In the data rows, the value 128 means zero.
Here are some numbered points:
[133 133 131 127  97 110 118 140  80 131 140 128 116 129 128 118 125  99 120 105 124 130 147 130 145 117 126 114 137 130 152 115 131 124 107  99 105 131 128 161 132  81] 0
[134 145 129 122  97 133  80 164 109 111 113 137 106 120 131 100 119 129 117 127 128 112 127 143 124 117 126 124 145 125 152 109 125 124 112  97 109 131 135 143 129 113] 1
[126 137 139 127 111 109 111 148 134 112 116 129 108 121 131 137 120 129 139 147 137 132 140 136 134 118 136 113 164 142 143 127 128 124 116 143 101 140 135 127 129 119] 2
[135 140 132 116 135 120  98 120  95 126 143 131 172 122 119 121 136 139 102 135  66 119 121 132 133 122 142 134 115 146 146 141 110 147 115 163 103 156 131 113 103 161] 3
[133 126 132 120 107 133 142  74 154 165 137 100 120 125 130 139 123 106 123 113 174 150 125 123 116 236 129 156  76 137 120 109 126 155 114 125 135 129 135 175 113 148] 4
[154 112 128 135 160 142 143  68  96 129 171 146 138 132 181 137 176  75 152 124 127 229 102 182  95  92 126 123 137 133  65 129 116 121 175 144 143  54 131 103 126 120] 5
[134 134 147 152 114 111 114 164 122 123 141 149 148 146 106 101 133 114 107 213 139 126 159  62 105  99 116 100 131  94 126 104 111 109 104 143 122 169 126 101 133 171] 6
[146 137 116 142 106 122 143  82 103 123 169 125 118 118 149 134 127  90 153 119 122 172 130 122 102 136 134 130 126 145  57 110 178 118 129 131 169 134  83 103 129 107] 7
[135 106 124 103 120 161  94 148 121 109 143 132 115 121 122 118 132 157 148 116 118  83 148 124 122 101 137 124 139 127 148 111 136 175 114 130 137 147 132  96 119 134] 8
[ 90 143 122 127 135 112 132 161 116 101 119 132 115 132 133  83 151 119 101 113 128  98 151 153 166  73 142 115 163 135 142 171 156 125 122 132 157 145 129 121 160 100] 9
[130 129 121 125 124  99 134 170 146 149 134 133 115  98 128 130 122 124 134 106 117  99 150  33 105 145  89 130 120  94 158 111 149 117 130  63 125 132 115 112 129 116] 10
[135 110 109 120 129 168 141 148 170 120 125 146  89 143 113 119 118 170 147 106 137  74  96 128 119 112 119 124 134 130 152 107 121 128 114 122 125 122 140 104 112 126] 11
[134 131 127 130 123 133 128 128 131 133 134 126 104 123 133 120 126 125 122 120 134 121 125 120 125 143 129 122 120 136 143 113 136 132 111 107 132 133 122 136 117 128] 12
[138 142 108 154 145  79 147 108 134 125 147 138 117 138 145 155 121  50 151 121 130 184 136 122 122 125 131 118 143 136  18 105 173 120 136 138 175 113  93 121 133 112] 13
New points follow, each followed by the number of its nearest point above, looking only along the 4 directions in which the numbered points spread most.
[133 144 126 125 148 141 159 118 108 124 137 142 128 127 133 143 141 121 151 124 137 152  85 153 118 117 138 127 139 137 134 136 106 135 122 133 107 111 148 120 126 126] 2
[105 110 144 140 130 117 140 144 142 136 111 122  63  87 166 128 136 147  80 113 133  91 136 138 124  80 105 109 159 118 130 131 115 117 113 127 184 144 136 125 132 103] 0
[136 127 154 130 132 115 145 147 121 129 136 133 140 135 127 136  95 106 142  88 119 122 131  96 141 104 106 115 141 125 129 126 117 109 158 124 108  47 134 138 129 122] 0
[135 135  97 110 131 123 135 129 145 119 108 131 145 133  83 120 122 136 153 119  99  90 104 147  99 108 123 143 140 132 173 171 107 125 167 137 108 110 151 102 140 153] 8
[109 158  83 159 135 114 204 159  69 124  84 130 224 161 101 117 134 159 149 162 121 103 141 196 151 108 164 121 138  61 149 127 127 113 205 137 100 117 131 108 173 118] 2
[134 125 139 121 103 135 138  72 146 165 136  94 116 123 129 150 123 106 123 105 173 146 127 122 122 241 130 161  74 139 119 107 124 156 115 122 135 128 135 180 114 144] 4
[139 132 128 124 130 116   5 185 135 172 137 132 127 126 130 120  88 185  62 127 120 121 193  33 117 120 128 130 127 107 163 107 118  87 115 106 106 167 153 112 123 160] 6
[137 110 115  84 164 169 144 126 176 125 131 154 112 134 134 132 128 123 155 108 156 129  80 138  83 117 136 121 134 136 127 119 138 141 120 133 131 127 133 113 124 129] 12
[138 141 130 125 133 118   0 149 120 141  90 131 181 127 130 100  67 133  43 213  83 120 182 114 120 106 142 117 177 134 148 105 132  65 119 164 105 235 130 116 174 167] 6
[138 102 163 147 133 112 143 116 122 123 137 138 118 133 141 142 124 100 150 106 126 139 133 119 144 113 111 122 119 132  94 119 111 119 148 129 134  60 135 125 129 122] 7
